Some points, each followed by its number:
-1.03  0.28 -0.27  1.04 -0.43  0.12 -0.74  0.51  1.44  0.01 -0.71  0.53 -0.35 -0.25  1.27 -0.04  0.98  0.03 -0.89 -0.66 -0.62  0.55 -0.63 -0.65  0.89  0.04 -1.95  0.51  0.85  0.65  0.09 -1.17  0.46 -1.08  0.88  0.28 -1.18  1.08  0.68  0.08  0.69 -0.45  0.16 -1.16  0.29 -1.21  0.24 -1.43 -0.71 -1.65 -0.20  0.04 -0.97 -0.34 -0.71 -0.43  1.23  0.23 -0.59  0.10 -0.18 -0.63 -0.55  0.18 0
 0.53 -0.96  0.39 -1.93 -0.91 -1.38  1.15 -0.41 -0.12  1.95 -0.31  1.99  0.62  0.06 -2.93  0.43  0.25 -0.56 -0.19 -1.71 -0.33 -0.75 -0.83 -0.15 -1.25 -0.92 -0.09  0.12 -0.25  0.28 -1.99  0.87 -1.46 -0.95 -0.61  0.00 -0.61 -1.21  1.51 -0.56 -0.04  1.15 -0.30  0.32 -0.70 -0.71  0.92  1.22 -0.94  0.34 -0.81  1.35  1.53  1.42  0.59  0.50 -0.43  2.11  0.71  1.04  0.25  0.75  0.86  1.71 1
-1.43 -0.64  1.48  0.02  0.38 -0.10 -1.37  0.44  1.06  1.59 -0.31  1.79 -0.35 -3.21 -2.23 -0.91 -0.01  1.49 -0.74 -1.92 -0.60  0.55 -0.68  0.55 -0.76  0.53 -3.13 -0.32 -0.04  0.11 -2.06  1.11  0.19 -2.72  1.69 -0.25 -1.72 -0.87 -0.59 -0.70  1.65 -0.79 -1.73 -1.05  1.13 -1.19 -0.94  0.03 -0.28 -1.32 -0.91  0.17 -1.11  1.89 -1.06  0.36 -0.93 -0.58 -2.34  1.15  0.69  0.94 -0.34  0.77 2
 0.96 -0.06  0.75 -0.17  0.54 -0.69  0.75 -0.83  0.71 -0.23  0.04 -0.69  0.53  1.16 -0.04 -0.20  0.35 -1.19  0.04  0.30  0.59 -1.24  0.18  0.32  0.30 -0.19 -1.12 -0.16 -0.53  0.03  1.04  0.57  0.22  0.20  0.08 -0.33  0.51  0.28  1.56 -0.10  0.74  0.64  0.09 -1.19 -0.10  1.18 -0.02  0.56 -0.72  0.37 -0.12  0.59  0.70 -0.60  0.13  1.23 -1.01  0.90  0.53 -0.13  1.67  0.24 -0.69  0.34 3
-0.89  0.16  0.22  0.49 -1.00  1.02  0.38 -0.27 -0.28 -0.92  0.51 -1.44  0.04  1.08  1.38 -1.10  0.49 -0.67 -0.03  0.63  1.22  0.91 -1.08  0.95  0.18 -0.59  1.05  0.45  0.06  0.33 -0.94 -0.51 -1.16  1.43 -0.01  0.54  0.26  0.72  0.63  1.55 -2.64  0.82 -0.45  0.95 -0.66 -1.12  0.82 -0.52  0.15 -0.68 -0.57  0.57  1.57 -0.83  0.26  0.12  0.24  2.22  0.84 -0.48  0.69 -1.42 -0.59  0.03 4
 0.25  0.23 -0.50 -1.83 -0.12 -0.94 -0.17 -0.13 -0.29  0.24  0.01  0.03 -0.99  0.51  0.01  0.47 -1.53 -0.04  0.14  0.46 -1.54  0.21 -0.10 -1.08  0.14 -0.20 -0.18  0.03  0.76 -1.02  0.38  1.22 -0.70 -0.29  0.15 -0.29  0.07 -0.46 -0.09 -0.58 -0.57  0.08  0.94 -0.58 -0.55  0.50  0.12  0.39 -0.32  0.43  0.35  0.23 -0.62  0.36 -0.09  0.30 -1.16  0.39 -0.21  0.04 -0.40  0.29  0.04 -0.28 5
 1.14  0.30 -0.34  1.03  0.02 -0.57  1.11 -0.87 -0.13 -0.04 -0.49  0.50  0.33 -1.44  0.49 -0.04  0.84 -0.43 -0.68 -0.42 -0.35 -0.61  0.31 -0.54  1.18  0.72 -0.08 -0.77  0.27 -0.08  0.21 -1.02  0.83 -0.10  0.47 -0.69  0.44 -0.94  0.19  0.70  0.16 -0.29 -0.16  0.15  0.24  1.14 -0.25  0.81 -0.14  0.80  0.44 -0.68 -0.63 -0.45 -0.50 -0.16  0.73 -0.73  0.95 -0.96  0.16  1.38  0.22 -1.16 6
-2.85  0.79  0.57 -0.54 -0.25  0.54  0.25 -0.65  0.50  0.09 -0.04 -0.19 -1.26  0.65 -0.21 -0.62 -0.96 -0.48  0.55 -0.50  0.56 -1.10 -1.20 -0.47  0.22 -0.81  0.55 -0.58 -1.22 -0.17 -0.10  1.54 -0.87 -0.05  0.26  1.13 -0.61  1.01 -0.72 -1.37 -1.26  0.99  0.58  0.18  0.07 -1.55  2.02  0.31  0.78  0.15 -0.72 -0.34  0.71 -0.48 -0.72 -0.13  1.14  0.78 -1.88  1.00  0.46 -0.32 -1.13 -0.86 7
 0.41  0.25  0.77  0.89 -0.17  0.17 -0.34 -0.24  1.15  0.49  0.45  1.40  1.54 -1.35  0.52 -0.90 -0.50  0.76 -0.66  1.47 -1.49  1.57  1.77 -1.67 -0.59  0.88  2.66 -1.27  1.64  0.60  0.36  0.57 -0.36  0.74  0.08 -0.24 -1.73  0.20  1.23  1.68 -0.11 -1.13 -0.19  0.69  1.99  2.08  0.38  0.12  1.44  0.25  0.45  0.68 -3.54  0.03  0.03 -0.84 -1.35 -3.01 -0.62  1.60  1.78 -0.30  1.02 -1.42 8
 2.41  1.34 -0.91 -0.56  0.25 -0.36  1.92 -2.22 -0.50  0.94  1.41 -1.71  0.97  2.60  1.23  0.17  0.15 -0.69  1.39  0.44  1.05 -2.62 -0.58 -2.30  0.68  1.71  2.54  0.83 -0.72 -2.11  0.25  0.41 -0.07  1.08 -0.88 -1.70  2.11 -1.56  0.89  2.11  0.44  0.75  0.45 -0.43  0.44  0.34  1.37  3.92  0.24  2.22  1.42  1.95  0.66 -0.66 -0.86  1.19 -1.26 -0.67  0.94  0.79  0.77 -0.42  2.91  0.70 9
 2.13 -2.77 -0.21 -0.38  0.17  2.17 -1.05  2.33  0.53 -0.41 -0.06 -0.59  1.91 -0.24 -1.91 -1.23  1.33 -0.76  0.01  0.67  1.19  0.87  0.96  2.63  0.04 -0.59 -1.53 -1.18  1.44  1.63 -0.41  0.16  0.19 -0.45 -0.97 -1.44  0.49 -0.86 -0.73 -0.32  2.68 -1.80  0.54 -0.37 -0.91  1.83 -2.71  0.75 -0.93  1.65  1.49  0.51  1.22  2.52  2.39  1.39 -1.41 -0.10  1.29 -1.82 -0.60 -0.32  0.71  1.40 10
 0.51 -0.27 -0.56 -0.37  0.11  0.09 -0.07  0.20 -0.13 -0.22 -0.56 -0.17  0.01 -0.13  0.04  0.51 -0.14 -0.16  0.75  0.28  0.03 -0.51  0.79 -0.12  0.21 -0.14  0.37 -0.64  0.18 -0.38 -0.19 -0.48  0.47  0.30 -0.25 -0.22  0.88 -0.99 -0.85 -0.42  0.30 -1.01  0.17  0.15 -0.41  0.42 -0.93 -0.25 -0.37  0.81  0.61 -0.81  0.03  0.25  0.58 -0.52  0.38 -0.94  0.52 -0.07 -1.04 -0.15  1.05 -0.07 11
 1.06 -0.54  0.58 -0.78  1.02 -0.39 -0.74  1.39  0.00 -0.06  0.59 -0.57  0.95  0.22 -0.98  1.09 -0.20 -0.10  0.01  1.94 -0.01  1.34  0.37  0.99 -1.44  0.20 -0.19  0.17  0.29  0.43  0.32  1.04  0.20  0.01 -0.24 -0.81 -0.35  0.73  1.48 -1.12 -0.27  0.48  0.21 -0.88  0.13  1.37  0.67 -0.70 -0.36 -0.04  0.49  1.22 -0.49 -0.07  1.32 -0.18 -1.74  0.55  0.70 -0.23 -0.04 -0.29  0.08  0.67 12
 0.42  0.04  0.72 -1.18  1.14 -0.44  1.81  0.03  0.56  1.35  0.88 -0.17 -0.57 -0.32  0.12  1.51 -0.32  0.42  1.25 -0.49 -2.36  0.94  0.19 -1.54 -0.51 -0.65 -0.96 -1.19  1.82 -0.35  0.11 -0.03  2.10 -0.80 -0.73 -0.32  2.09  0.09  0.08 -0.52  3.58 -1.90  0.89 -0.54  0.64  2.45 -2.79  0.35 -1.06  1.76  4.07 -1.27 -1.21  0.00  0.69  0.93 -0.02 -1.78  3.24  2.55  0.74 -1.76 -0.13  0.34 13
 0.08 -0.43 -0.16  0.87  0.36  0.15 -0.46  0.51  0.10 -0.22 -0.30  0.35  0.43  0.43 -0.49  0.22  0.68  0.12 -0.25  0.32 -0.05  0.43  0.16  0.57  0.28  0.66 -1.19 -0.22  0.19  0.44  0.14 -0.11  0.89  0.23  0.57 -0.28 -0.56  0.63  0.59 -0.57 -0.02  0.30 -0.01  0.82  0.58  0.29  0.44 -0.78 -0.65 -0.57 -0.41 -0.01 -0.42 -0.81  0.85  0.19  0.26  0.11 -0.27 -0.90  0.00  0.73  0.05 -1.10 14
 0.17 -0.79  0.31 -2.37 -0.55 -1.88  1.02 -0.30 -0.87  2.20 -0.70  1.57 -0.50 -0.90 -3.35  0.47 -0.03 -1.18  0.52 -1.47 -0.97 -0.71 -0.91  0.13 -1.97 -0.82  0.26  0.24  0.09  0.14 -2.17  1.20 -0.70 -0.91 -1.42  1.30 -0.09 -0.70  1.22 -1.54 -0.21  0.71 -0.98  0.19 -0.49 -1.20  0.68  0.91 -1.18  0.33  0.14  1.18  0.89  1.38  0.70  0.81 -0.76  2.19  0.48  1.29 -0.68  0.82  1.01  1.56 15
-0.32  0.47  0.51 -0.10  0.31  0.30  0.06 -0.51 -0.04 -0.04  0.05 -0.63 -0.29  0.37  0.31 -0.28 -0.26 -0.48 -0.57  0.15  0.71 -0.21 -0.40  0.51  0.33 -0.29  0.04 -0.06 -0.72  0.26  0.47 -0.17 -0.34 -0.14 -0.02  0.12  0.00  0.61 -0.30 -0.07 -0.43  0.27 -0.11 -0.68  0.00  0.06 -0.11  0.27  0.45 -0.41 -0.20 -0.52  0.05 -0.24 -0.38  0.12 -0.22 -0.11 -0.57 -0.15  0.37  0.29  0.02 -0.55 16
-1.45 -0.52  2.02 -2.07 -0.19 -0.84  0.19 -0.25  0.11  2.01  2.12 -1.93 -0.42  1.38  1.31 -0.69  0.99  2.41  1.11  0.30  0.64 -0.71 -2.46 -0.60 -2.11  0.37 -0.70  2.32 -2.14 -0.76  0.32  1.26 -3.29 -1.53  0.28  1.30  1.05 -0.14 -0.09  0.78  1.46  1.41  0.49 -3.37  1.70 -2.19  1.54  1.90  0.84 -0.92 -0.82  3.18  1.18  3.03 -1.58 -1.15 -1.11  1.77 -2.05  2.87 -0.46 -1.20  2.79  3.20 17
New points follow, each followed by the numbers of its five nearest points above by angle, seen from the average point of the numbered points, nearest first.
 0.33  0.30 -0.40 -1.33  0.13  0.92  0.26 -0.74 -0.45 -1.50  0.70 -0.47  0.29  1.00  1.04 -1.18 -0.85  0.44  0.82  0.87 -0.94  0.18  0.30 -0.56  0.20  0.74  1.11  0.14  0.74 -0.47  0.83 -0.71 -0.78  1.97 -0.53  0.93  0.13  0.80  0.14  0.76 -1.57  0.93  1.09  0.45 -1.18 -0.39  0.59  0.09  0.16  0.52  0.60 -0.04 -0.10 -1.07  1.39 -0.19  0.10  0.21  1.05  1.24 -0.71 -0.77 -0.42 -0.32 ~ 4 5 11 16 7
-1.25  0.95 -1.57  0.58 -1.28  0.08 -0.08 -0.02  0.49  0.03  0.20  0.18 -0.02 -0.50  2.06 -0.29  0.29  0.66  0.83 -0.98  0.23  0.20 -0.33 -0.48  1.02  0.31  0.94  0.61 -0.33  0.02 -0.20 -1.06 -0.57  1.25  0.52  0.67 -0.13  0.37  0.26 -0.03 -1.24  0.88 -1.36 -0.13 -0.12 -1.03  0.85 -1.18  1.26 -0.19 -0.51 -0.75  0.20 -0.87 -0.34 -0.39  0.27 -0.07  0.17  0.05 -0.57 -0.94 -0.60 -0.70 ~ 4 0 16 7 14
-0.24 -1.60  0.01  0.27  0.89 -0.28 -0.49  0.82  0.90 -0.60 -0.03  0.64  0.53 -1.22 -1.93  0.10 -0.50 -0.69  0.39  1.09  0.18  1.11  1.39  0.46  0.29 -0.17 -2.95 -0.38  0.14  1.77 -2.17  0.29  1.43 -0.49  1.17 -0.69  0.09 -1.65  0.87  1.37  2.97 -2.27  0.33  1.69  0.53  0.32 -1.79 -0.28  0.02  0.20 -0.74 -2.16  1.20  0.98 -0.22 -0.30  1.32  0.10  0.50 -2.40  1.90 -1.19 -1.10  0.04 ~ 10 14 2 11 6
-3.27 -1.06  2.56  0.46 -0.36  3.45 -0.76 -1.24 -0.65  0.42 -0.07  0.67 -0.79 -0.31  1.49 -0.77 -2.86 -0.97 -2.04  1.96  3.09  0.51 -0.30  1.07 -1.15 -2.41 -0.85 -1.50 -1.73  0.17 -0.52 -0.30  0.92 -2.54  1.43  1.08 -2.44  1.31 -3.05  0.66 -0.07 -0.82 -0.73  3.24 -0.08 -2.95 -1.45 -0.79  1.67  0.72 -1.71 -2.23  1.14 -0.97 -1.09 -1.14  0.26 -0.46 -2.50 -0.71  1.78  2.02 -1.32 -1.18 ~ 16 7 2 4 14
 0.78 -0.04 -0.87 -2.06  1.06 -0.84  0.48 -0.12  0.88  0.82  0.57 -1.68 -0.06 -0.10 -0.03  1.03 -1.33 -0.66  1.11  0.60  0.53 -0.10  0.80 -1.12 -0.52 -0.45  0.32 -0.24  1.18 -0.70  0.99  1.10  2.03 -0.75 -0.39 -1.07  0.85 -0.07 -1.04 -1.51  0.30 -0.65  0.80 -1.09 -0.59  2.08  0.69  1.71 -0.56  1.09  2.02  0.36 -1.40  0.65 -0.46 -0.20 -0.82 -1.23  0.35  0.34  0.00 -0.45  1.00 -0.71 ~ 13 5 11 9 12
-1.81  0.42  2.87 -0.41 -0.35 -0.53  0.35 -0.23  1.19  0.05  0.36  0.07  1.18  0.36 -1.59 -0.52  0.62 -0.99 -0.93  0.22  0.07  0.52  0.19  0.92  0.79  0.81 -2.56 -0.18  0.93  1.57  0.76  0.28 -0.31 -0.73  0.56  1.19 -0.19  0.80  0.64 -1.22  1.02  0.75 -0.58 -0.33 -0.58 -0.58 -1.48  0.17  0.50 -1.40  0.20 -0.58  1.45 -0.22  2.22  2.18 -0.77  0.09 -1.24  0.92  0.01  2.65 -0.88 -0.38 ~ 14 2 16 3 0
 1.59 -0.27 -0.34  1.31  0.40 -0.25 -0.69  1.54 -0.13  1.03 -0.18 -0.32  0.54 -0.32 -0.42  0.12  1.27  0.23 -1.13  0.83  0.56  1.35  1.86  0.22 -1.74  1.30  0.10  0.57  1.23 -0.10 -0.76  0.47  0.08 -0.24 -0.11 -0.96 -0.56 -1.16  2.12  2.54  0.85 -1.50  0.15  0.67  0.61  2.26 -0.58 -1.05 -1.36 -0.48 -0.76  0.76 -1.75  1.22 -0.50 -1.50 -1.31 -1.31  0.35 -1.41  0.80 -0.89  1.32  0.41 ~ 8 12 10 14 6
 1.11 -0.39 -0.30  0.39 -0.49  0.94 -0.72  0.53 -0.54 -1.13 -0.61 -0.81 -0.79  0.34  0.41  0.71 -0.07  0.06  0.75 -0.32 -0.52 -1.07  0.20  0.89 -0.88 -0.24 -0.60  0.47  0.09 -0.46  0.85 -0.26 -0.69  0.82 -0.29  0.31  0.32  0.42 -0.25 -1.73 -0.65  0.39  1.43  0.13 -0.87  0.42  0.38 -0.13 -0.44  0.41  0.18 -0.41  0.72 -0.81  0.93 -0.88  0.17 -0.04  0.07 -0.57 -0.56 -0.15  0.69 -0.06 ~ 11 14 16 4 5
 3.76 -2.02  0.53 -0.59  0.45 -0.18 -0.60  1.51 -0.12  0.87 -0.51 -1.83  1.41  0.34 -1.50 -0.07  0.42 -0.49 -0.13  0.85  1.22  0.80  1.45  2.58 -0.36 -0.40 -1.03 -0.95  1.08  1.18 -0.58 -0.96  0.07 -0.93 -0.44 -1.10  1.06 -1.03  0.11 -1.69  3.14 -2.20  0.93 -1.61 -0.74  2.35 -3.28  0.06 -1.54  0.88  1.32 -0.01  0.79  2.03  1.92  0.97 -2.26  0.01  0.06 -2.18  0.43  0.00  1.77  1.11 ~ 10 12 11 13 3
 0.86 -0.84 -0.19  0.79 -0.66  1.63 -0.68  2.32 -0.10 -0.81 -0.60  0.55  0.48  0.07 -0.83 -0.88  0.13 -0.08 -1.60 -0.10  0.23  1.81 -0.09  1.41  0.95 -0.24 -2.34 -0.60  0.29  0.52 -1.10  0.15 -0.69 -0.31 -0.01 -1.36 -1.26  0.56  1.14  1.28  1.37  0.03 -0.14  1.11 -0.96 -0.85 -0.31  0.39  0.35  0.26 -0.26  0.03  1.43  0.44  1.53 -0.25 -0.22  1.65  1.62 -1.98  0.24 -1.75 -0.52  1.40 ~ 10 4 14 0 12
 0.18 -0.58 -0.67  0.48 -0.74  0.12 -0.20  0.25 -1.71  0.61 -0.42  1.15 -0.38 -0.97 -0.22 -0.02 -1.43  0.43 -0.32  0.08 -1.22 -0.39  0.36 -2.15  0.15 -0.06  0.28  0.03 -0.16 -0.53 -1.02  1.07  0.55 -0.92  1.45 -0.66 -0.70 -1.34  0.35  0.92  0.53 -0.73  0.49  0.75  0.14  0.39  0.31 -0.54 -0.79  0.00 -0.39  0.00 -1.79  0.47 -1.51 -0.95  0.52  0.08 -0.19  0.18  0.20  0.61 -0.23  0.09 ~ 6 5 8 2 0
-1.47  0.24  0.88  0.41  0.35 -0.64 -0.78  1.56  0.02  0.86  0.96 -0.91 -1.02 -0.01 -1.03  0.67  1.42  0.58 -0.36  0.22  1.11  1.31 -1.27  0.58  0.26 -0.50  1.66 -0.36  0.41  0.14 -0.87  2.25 -0.41 -0.21  0.06  1.18 -1.11  1.46 -0.76 -0.38 -0.91  0.84 -1.51  1.11  1.13 -0.76  0.66 -1.74 -0.25 -2.90 -1.03  0.97  0.05  0.53  0.58 -0.03  0.81  0.68 -2.60 -0.46 -0.88  0.23 -0.52 -1.06 ~ 7 14 4 16 0
 1.18  0.60  0.70  0.35  0.02 -1.86  0.26  0.36 -0.64  1.58 -0.35  1.46  0.11 -1.28 -2.84  2.06 -0.90  0.11  1.34 -0.81 -1.26 -0.79  0.63 -0.83 -0.85  0.08  0.59  0.06  0.00 -0.30 -0.52  1.25 -0.06 -0.34 -0.10 -0.56 -0.92 -1.05 -1.56 -0.66 -0.72 -0.61 -0.09 -1.18  0.35  0.86  1.44  0.50 -1.15  1.32 -0.07  1.11 -0.59  1.25 -0.10  0.60 -0.16 -0.85 -0.43  2.15  0.51  0.40  0.99  1.61 ~ 15 1 2 5 8
-0.64  0.84 -0.07 -0.74 -0.42 -0.27  0.47 -1.24 -0.78 -0.18  0.31 -0.19 -0.20 -0.03 -1.07 -0.88 -0.10  0.43  0.63  0.19 -0.08  0.02  0.42 -0.60 -0.18 -0.59  2.42  1.24  0.12 -0.62  0.63  0.51 -1.13  0.96  0.12  0.63 -1.00 -0.17 -1.36  0.96 -1.56  1.59 -0.27 -0.23 -0.54 -0.68  0.10 -0.08  0.20  0.51 -0.50  0.61 -0.38  0.26 -0.03  0.08 -0.28 -0.74 -0.19  0.55 -0.93  0.93 -0.30  0.67 ~ 7 4 16 5 8
-0.62 -0.08  0.07  0.21  0.01  0.09  0.74 -0.43  0.60  0.19  0.22  1.04 -0.28  0.57 -0.11 -0.64 -0.22 -0.13  0.18 -0.77 -0.13 -0.86 -0.28  0.15  0.09  0.42 -0.52  0.40  0.64 -0.43  0.60  0.41 -0.08 -0.75  0.50  0.01  0.42  0.40  0.49  0.39 -0.71 -0.11 -0.24  0.63  0.25 -0.59  0.44  0.93  0.03  0.56 -0.11 -0.32  0.85 -0.58 -0.36 -0.03 -0.19  0.11 -0.13  0.54  0.12  0.33  0.13 -0.05 ~ 7 16 4 6 14
-0.58 -0.85  0.14 -0.65  0.35 -0.05 -0.72 -0.31  0.39 -0.34  0.07 -0.32 -0.09  1.41  1.03 -0.60 -0.06  0.27 -1.08  0.57  0.67  0.86 -0.77  0.28 -0.50  0.01  0.28 -0.40 -0.36  0.90 -0.93  0.32 -0.03 -0.39 -0.09 -0.25 -0.04  0.63  0.77  0.36 -0.29 -0.42  0.30  1.19  0.55 -0.28  0.09 -0.43  0.73 -0.43 -0.42  0.90 -0.16 -0.07 -0.98 -0.27 -0.25  1.10 -0.30 -0.87  0.94 -0.61  0.09 -0.54 ~ 4 16 14 7 0
 0.39  0.89  0.24  2.14 -0.53  0.53 -0.36  1.06 -0.74 -0.77  0.69  0.02 -1.43  1.31  1.96 -1.18 -0.04  0.86 -0.71  0.63  0.83  2.03  1.70  0.23 -1.44  0.59  1.66  0.38 -1.05  0.87 -0.41  1.00 -0.12  0.61 -0.18 -0.39  0.67  0.31 -0.51  2.59 -2.80  0.01  0.85  1.17  0.12 -0.06 -0.19 -0.50  1.87  0.43 -0.30 -0.37  1.21  0.62 -1.60 -1.08  0.62  0.13 -1.22 -1.01 -0.47  0.83 -0.97 -0.18 ~ 4 16 7 14 8
 0.01 -1.66  0.87 -0.41 -0.10 -0.21  0.74 -0.24  1.41  0.08  0.12 -0.33  0.90  0.52 -1.07 -0.20  0.46  0.10  0.00 -0.30  1.07 -0.01 -1.25  0.52  0.23 -0.14  1.90 -1.29  0.17  1.14 -0.86 -0.23 -0.41 -0.10 -0.61  0.28  1.14 -0.38  0.09 -1.42 -0.05  0.48 -0.25 -0.60 -0.02 -0.82 -0.06 -0.31  0.42 -0.04 -0.44  0.21  1.72  0.59  1.23  1.63  0.07 -0.17  0.43  0.40  0.03  0.34 -0.01 -0.15 ~ 4 1 10 7 15
-0.13 -0.23 -0.04 -0.29 -0.15  0.20  0.02 -0.53  0.87 -1.62  0.28 -0.66  0.44  1.84 -0.41  0.18  0.24 -1.71 -0.71 -0.09  0.07 -0.18 -1.66  0.06  0.47  0.60 -0.62 -0.90 -0.95  0.75 -1.04  0.20  1.06  0.57 -0.42 -0.26  0.57  0.62  0.53 -1.21 -0.77  1.62  0.33  1.37 -0.30 -0.15  2.84  0.01  0.33  0.26 -0.38  1.18  0.83 -0.82  0.73  1.39 -0.07  1.44  0.80 -1.29  0.49 -1.09 -0.86 -0.89 ~ 4 14 7 3 16
 0.48  2.10  1.01 -0.47 -0.46 -1.05 -0.39 -0.07 -1.00  0.99 -0.92  1.61 -2.79  2.14  0.04  2.85 -1.31 -0.64  0.59 -1.10 -1.33 -1.62 -0.38 -0.84  0.09  1.07 -1.18  0.72 -1.63 -0.96  0.32  1.06 -1.08 -0.88 -1.27  1.38 -0.17 -1.05 -1.26 -1.08  0.22 -1.02 -0.23 -0.60 -0.92 -0.84 -0.57  1.57  0.90  1.69 -0.93 -0.83  1.10 -0.43  0.03 -0.95 -1.59  0.09 -1.93  0.33 -1.03 -0.91  1.72  1.77 ~ 5 7 15 17 11
-1.01  0.22  0.54 -0.08 -0.16  0.14 -0.04 -0.38  0.77  0.03  0.10  0.14 -0.60 -0.85  0.46 -0.90  0.05 -0.56 -0.29  0.70 -0.78 -0.35  0.48  0.00  0.07 -1.34 -1.01  0.54  0.23  0.01  0.79  0.35  0.37 -0.42  0.82  0.88  0.68 -0.33 -0.79  0.18  0.88  0.63  0.58 -0.05  0.13  0.59 -1.70 -0.98 -0.05  0.49  0.90 -0.83 -1.14  0.48 -0.64 -0.52  0.05 -0.36 -0.51  0.35  1.49 -1.05 -1.23  0.25 ~ 0 16 13 11 7
 1.45 -0.51 -0.65  1.40  0.57 -0.82 -0.63  1.66 -0.16  0.41 -1.02  0.38  0.09 -0.19 -0.39  0.09  1.64 -0.12 -0.42  0.74  0.29  1.43  1.82 -0.15 -1.64  0.75 -0.59 -0.15  0.90  0.68 -1.46 -0.32  0.67 -0.01 -0.41 -1.25 -1.02 -1.21  1.55  1.08  0.95 -1.86  0.07  0.79  0.61  1.40 -1.28 -1.27 -0.19 -0.30  0.39  0.41 -0.39  1.01 -0.27 -1.54  0.03 -0.42  0.86 -1.63  0.47 -1.25  1.23  0.56 ~ 10 14 11 8 12
 2.03  0.57 -0.19  0.27  0.54 -0.41  1.49  0.26  0.29  1.24 -0.38  0.15 -0.25 -0.66 -1.50  1.18  0.29 -0.51 -0.81 -1.02  0.25 -0.27 -0.03 -0.41  0.55 -0.12 -0.55 -0.21  0.77 -0.94  0.49 -0.71  0.44 -1.21 -0.66 -0.42  1.02 -0.32 -1.15  0.96  2.20 -1.45 -1.50 -0.94 -0.12  1.14 -1.93  1.20  0.73  0.52  0.62 -0.92 -0.02  0.69  0.03  0.04 -0.95 -0.96  1.39  0.29 -0.32 -0.38  1.22  0.67 ~ 13 6 11 10 9
 0.31  0.78 -0.55 -0.55 -0.07 -1.71 -0.62  0.84 -1.15  0.38 -1.20 -0.89 -0.32 -1.88 -0.14  0.75  0.15 -1.48 -0.57  1.24  0.13  1.55  0.95 -0.05  0.18 -0.68 -0.73  0.89  0.54 -0.16 -0.27  0.59 -0.56  0.28  0.82 -1.09 -2.00 -0.57  0.56 -0.26 -0.06 -0.50 -0.13 -0.42 -0.35  1.16 -1.21 -1.28  0.00 -1.38  0.02 -0.11 -1.56  1.04 -0.75 -2.34  0.79  0.34 -0.36 -0.93  0.75 -0.25  0.04  0.38 ~ 0 12 14 5 11
-0.02 -0.36 -0.52  0.44 -0.21 -0.79 -0.06 -0.25 -1.38  0.75 -0.34  0.92  0.06 -0.44  0.17 -0.09 -1.26  0.55 -0.07  0.37 -1.63 -0.44  0.55 -2.18  0.23 -0.08  0.55  0.15  0.35  0.39 -0.58  0.84  0.14 -0.47  1.68 -0.65 -0.49 -1.27  0.43  0.32  0.36 -0.44  0.91  1.29  0.36  0.44  0.32 -0.60 -0.46  0.39 -0.27  0.27 -1.64 -0.24 -1.61 -0.90  1.01 -0.35 -0.37 -0.17  0.72  1.28 -0.64  0.12 ~ 6 8 5 14 0
 1.55  0.91 -0.59 -0.27  0.23 -0.68  1.09 -1.64  0.18  1.11  0.49 -0.68  0.18  2.70  1.59 -0.31  0.66 -0.21  0.52 -0.31  0.54 -1.63 -0.53 -1.27  0.65  1.67  1.41  0.67 -0.87 -1.31  0.36  0.03 -0.54  0.44 -0.92 -1.63  1.46 -0.73  0.79  1.12 -0.22  0.28  0.19 -0.25 -0.14 -0.11  0.40  2.68 -0.20  1.55  0.41  1.24  0.33 -1.10 -0.61 -0.16 -1.17 -0.28  1.26  0.56  0.44  0.20  2.20  0.94 ~ 9 3 6 17 4
-1.86  1.42 -0.26  0.18 -0.46  0.37  0.24 -0.24  0.89  0.05  0.39  0.02  0.00 -1.09  1.34  0.12  0.34 -0.59 -0.05 -1.04  0.15  0.96  0.08 -1.31  0.50 -0.48  0.88  0.75  0.27  0.49 -0.17 -0.20  0.54  0.39  0.55  0.21 -0.82  0.46  0.42 -0.73 -0.39  1.13 -0.98 -0.63  0.15 -1.51  0.67 -1.42  1.67  0.00 -0.50 -0.25 -0.11 -0.15 -0.75  0.28  0.69 -0.63  0.29  0.38 -0.19 -1.77 -1.60 -0.50 ~ 0 7 4 16 14
-0.86  0.38  0.17 -0.24  0.03 -0.14  0.67 -1.70 -0.14 -0.53  1.37 -1.29  0.27  0.70  1.54 -0.94  0.29 -0.73  0.08  0.71  0.34 -0.43 -0.90 -0.93  0.08  0.17  0.99 -0.02 -1.62  0.31 -0.15  0.34 -0.49  0.81  0.08 -0.57  0.77  0.57  0.69  1.69 -1.43  1.56  0.43  0.22  1.17 -0.37  1.74  0.47  0.90  0.01  0.02  1.80  0.14 -0.63 -1.15  0.17  0.12  0.33 -0.14  0.21  1.38 -0.39 -0.14 -0.58 ~ 4 9 7 16 3
-1.31 -0.69  0.11 -1.09  0.33  0.34 -0.59 -0.09  0.37 -0.69  0.47 -0.63 -0.15  0.47  0.66 -0.59  0.04 -0.49 -0.62  1.17  0.91  0.84 -0.62 -0.07 -0.73  0.29  0.13 -0.09  0.47  0.95 -0.36  0.54  0.11  0.25 -0.33 -0.34  0.11 -0.06  0.59 -0.24 -0.18 -0.03  0.75 -0.06  0.14 -0.03 -0.17 -0.64  1.07 -0.44  0.11  0.83 -0.98  0.22 -0.92  0.43 -0.12  0.56  0.29 -0.17  0.61 -0.34 -0.72 -0.72 ~ 4 16 7 14 0
